Named turns come first, each shown by rows before and after it. Which turns, in which order, take the first row of each pair that follows to the second? Write the first one first, as in the answered first pair.
turn Q_470:
| -0.13 | -0.54 |  0.07 |  0.27 | -2.07 | -1.47 |  0.30 | -0.76 |  2.48 |  0.41 |  0.28 |  0.24 |  0.34 |  0.24 | -0.17 | -0.07 |  0.82 | -1.49 | -1.61 |  ->  |  1.49 | -0.24 | -0.06 | -0.79 | -0.20 |  0.17 |  0.30 | -2.03 |  1.91 |  0.98 |  0.73 | -1.66 |  0.34 | -0.69 | -0.11 | -0.98 |  0.68 | -0.97 | -1.38 |
| -1.51 | -3.65 | -0.37 |  0.04 |  2.95 | -1.12 | -1.87 |  1.04 | -0.71 |  0.12 |  0.78 |  0.15 | -2.33 |  1.76 |  0.83 | -0.30 |  1.48 | -0.77 | -0.38 |  ->  |  0.07 | -1.20 |  1.45 | -1.67 |  2.39 |  1.08 | -0.10 | -1.89 | -2.64 |  0.29 | -1.95 | -2.08 | -0.46 | -0.05 |  1.86 |  0.04 | -0.74 |  1.83 |  1.98 |
|  0.03 |  0.54 |  0.59 |  0.07 |  0.48 | -0.38 |  1.91 | -0.92 |  0.10 | -0.41 | -1.06 |  0.55 |  1.56 | -0.15 |  1.64 |  0.16 | -1.55 |  2.59 |  0.82 |  ->  | -1.07 | -1.15 | -0.70 |  1.23 |  0.90 | -1.83 |  0.72 |  1.27 |  1.54 | -0.22 |  1.16 |  1.95 |  0.14 |  1.16 |  0.96 | -0.09 |  0.26 |  0.84 | -0.81 |
|  0.01 |  0.39 |  1.35 |  0.69 |  0.61 | -0.50 | -0.85 |  0.51 | -1.30 |  0.15 |  0.76 |  1.30 |  0.22 | -0.08 |  0.01 |  0.53 |  1.06 | -0.65 | -0.49 |  ->  |  0.69 |  0.65 |  1.52 |  0.13 |  1.34 |  0.12 | -0.71 | -0.22 | -1.59 |  0.27 |  0.56 |  0.39 |  0.44 | -0.66 |  0.16 |  0.20 |  0.65 | -0.28 | -0.14 |
turn Q_678:
| -1.73 | -1.57 | -1.12 |  0.20 |  0.12 | -1.90 |  0.02 |  0.10 |  3.20 | -0.35 |  0.22 |  2.75 |  2.26 |  2.69 |  0.09 |  0.87 |  0.20 |  0.51 | -1.47 |  ->  | -0.81 | -1.93 | -1.56 | -0.35 |  1.00 | -1.20 | -0.42 | -0.69 |  4.02 |  0.56 |  1.23 |  1.42 |  1.85 |  2.11 | -0.39 |  0.31 |  0.93 | -0.56 | -2.25 |
| -1.85 | -3.30 | -0.50 |  1.42 |  0.31 | -1.92 |  0.85 |  1.83 |  0.83 |  0.18 | -0.93 |  0.75 |  0.97 |  1.17 |  1.63 | -0.78 | -0.94 | -0.59 | -0.38 |  ->  | -1.63 | -3.43 | -1.14 |  1.39 |  0.45 | -1.80 |  0.58 |  1.53 |  1.86 |  0.21 | -0.73 |  0.53 |  0.75 |  1.18 |  1.43 | -0.75 | -0.53 | -0.26 | -1.12 |
|  1.47 |  1.86 |  2.03 | -1.77 |  0.08 |  1.44 |  1.42 | -1.61 | -3.30 |  0.62 | -1.86 | -1.73 |  2.27 | -1.87 |  1.12 | -0.40 | -1.96 |  0.14 |  1.98 |  ->  |  0.63 |  2.36 |  1.75 | -0.95 | -0.99 |  0.66 |  1.66 | -0.69 | -2.82 | -0.44 | -2.74 |  0.00 |  2.61 | -1.12 |  1.72 |  0.71 | -2.29 |  1.97 |  1.95 |
turn Q_787:
|  0.66 |  0.46 | -0.95 | -0.41 |  0.17 |  0.08 | -0.23 | -1.59 |  2.83 |  0.32 |  0.43 | -0.61 |  0.11 | -0.65 | -0.30 | -0.20 |  0.42 |  0.61 | -0.80 |  ->  |  0.85 |  0.13 | -1.05 | -0.21 |  0.49 |  0.32 | -0.43 | -1.44 |  2.25 |  0.67 |  0.99 | -0.87 | -0.33 | -0.76 | -0.60 | -0.45 |  0.73 | -0.07 | -0.75 |
| -1.64 | -0.31 | -0.12 |  0.24 |  1.38 | -1.35 | -0.17 |  1.12 |  1.43 | -1.05 |  1.48 |  1.84 |  1.43 |  0.23 |  1.23 | -1.93 | -0.68 | -0.66 |  1.60 |  ->  | -1.35 |  0.41 | -1.11 |  0.85 |  1.29 | -1.02 | -0.47 |  1.17 |  1.79 | -1.77 |  1.15 |  2.16 |  0.75 |  0.44 |  1.19 | -1.49 | -0.13 |  0.97 |  1.52 |
| -1.40 | -0.96 |  1.81 |  1.42 |  0.41 | -1.33 | -0.36 |  1.46 | -1.62 | -0.65 |  0.54 | -0.01 | -0.32 |  1.25 | -1.23 | -1.03 | -0.24 | -1.25 |  1.48 |  ->  | -1.80 | -0.94 |  1.90 |  1.38 | -0.62 | -2.01 |  0.26 |  1.08 | -0.64 | -0.86 | -0.07 |  0.71 |  0.57 |  1.61 | -0.34 | -0.68 | -0.85 | -0.25 |  1.30 |
| -0.40 |  0.86 |  1.88 | -2.43 |  0.15 |  1.69 |  0.50 |  0.79 | -1.69 |  0.42 |  1.05 | -0.89 | -0.60 |  0.20 | -0.31 |  0.47 |  0.83 | -0.90 |  1.65 |  ->  | -1.27 |  0.68 |  2.47 | -2.63 | -0.87 |  0.91 |  1.18 |  0.46 | -0.87 |  0.37 |  0.45 | -0.13 |  0.78 |  0.56 |  0.80 |  0.43 | -0.14 | -0.49 |  1.44 |
Pairs:
(2 to 3 turns a pair)
| -1.46 |  1.69 | -0.54 |  1.85 | -0.95 | -2.08 |  1.09 |  3.20 |  0.10 | -0.82 | -1.00 |  2.67 | -0.47 |  0.51 | -0.37 |  0.78 |  2.20 | -0.77 |  0.34 |  ->  |  0.44 |  3.62 |  0.89 |  0.29 | -0.74 |  0.01 |  2.19 |  0.59 | -1.72 | -0.55 | -2.66 |  0.36 |  0.96 | -0.98 |  0.36 |  0.74 |  0.42 |  1.21 |  2.17 | -> Q_470 then Q_470
|  0.74 | -1.31 | -0.06 | -1.72 |  0.65 |  1.45 | -1.19 |  0.56 | -2.32 |  2.21 | -0.60 |  0.07 | -1.29 |  0.61 | -0.48 |  1.01 |  1.60 | -1.87 |  1.88 |  ->  | -0.50 | -1.05 |  0.20 | -1.74 | -2.14 |  0.10 |  0.22 | -0.51 |  0.01 |  1.26 | -2.59 |  2.13 |  1.09 |  1.58 |  1.65 |  1.70 | -0.22 |  1.12 |  1.36 | -> Q_787 then Q_787
|  1.37 |  0.67 |  0.23 |  0.02 |  3.31 |  1.42 | -0.02 |  0.59 | -1.32 | -0.70 | -0.30 |  0.20 |  0.71 | -0.29 |  2.04 | -0.94 | -0.63 |  3.39 |  0.42 |  ->  |  0.58 | -0.26 |  1.43 | -0.59 |  2.60 |  0.59 |  0.88 |  0.16 | -0.89 | -0.11 | -0.34 |  0.38 |  2.02 | -0.12 |  2.81 | -1.51 | -1.95 |  2.06 |  0.48 | -> Q_787 then Q_787 then Q_787
| -0.10 |  0.51 |  0.68 | -0.17 | -0.92 |  0.19 |  0.66 | -1.40 | -1.06 | -0.89 | -1.84 | -0.06 |  0.80 |  0.19 |  1.06 |  0.27 | -1.62 |  2.01 |  1.10 |  ->  |  0.92 |  1.06 | -0.92 |  0.31 | -0.07 |  1.12 | -0.50 | -0.87 | -1.07 | -1.24 | -1.24 | -0.63 | -0.88 | -0.19 | -0.05 |  0.74 | -0.13 |  2.64 |  0.77 | -> Q_787 then Q_678
|  0.10 | -0.39 | -0.18 | -1.42 |  0.80 | -0.81 |  0.69 | -0.99 | -0.48 |  1.61 |  1.01 | -2.14 | -1.24 | -0.59 | -2.00 |  0.83 |  1.35 | -1.90 |  0.77 |  ->  | -1.45 | -1.00 | -0.99 | -0.17 | -0.38 | -2.03 |  0.42 |  0.03 |  0.83 |  0.83 |  1.05 | -0.24 | -1.57 |  0.42 | -1.95 |  1.57 |  1.80 | -1.55 | -0.11 | -> Q_470 then Q_787 then Q_470
| -0.35 | -0.89 | -1.88 |  1.46 | -1.66 | -1.14 | -0.19 |  0.59 |  2.23 |  0.55 |  0.74 | -1.06 | -1.24 | -0.38 | -1.20 |  2.04 |  1.19 | -0.58 | -1.80 |  ->  |  1.29 |  0.29 | -0.15 | -0.33 | -1.37 |  0.94 |  0.96 | -1.83 |  0.25 |  1.31 | -0.46 | -3.75 |  0.00 | -1.87 | -0.89 |  1.43 | -0.45 | -0.59 | -0.01 | -> Q_678 then Q_470
| -0.55 |  0.67 | -1.63 |  0.64 | -0.45 |  0.75 | -0.91 | -0.44 |  0.14 | -1.86 | -1.46 |  1.27 | -0.62 | -0.20 | -0.50 |  1.65 | -0.11 |  1.13 |  0.10 |  ->  | -0.80 |  0.28 | -1.14 |  0.99 | -0.25 |  0.51 | -1.28 |  0.45 | -1.23 | -1.45 | -0.98 |  0.92 | -1.27 | -0.50 | -1.40 |  1.61 |  0.39 | -1.21 |  0.54 | -> Q_787 then Q_470 then Q_470
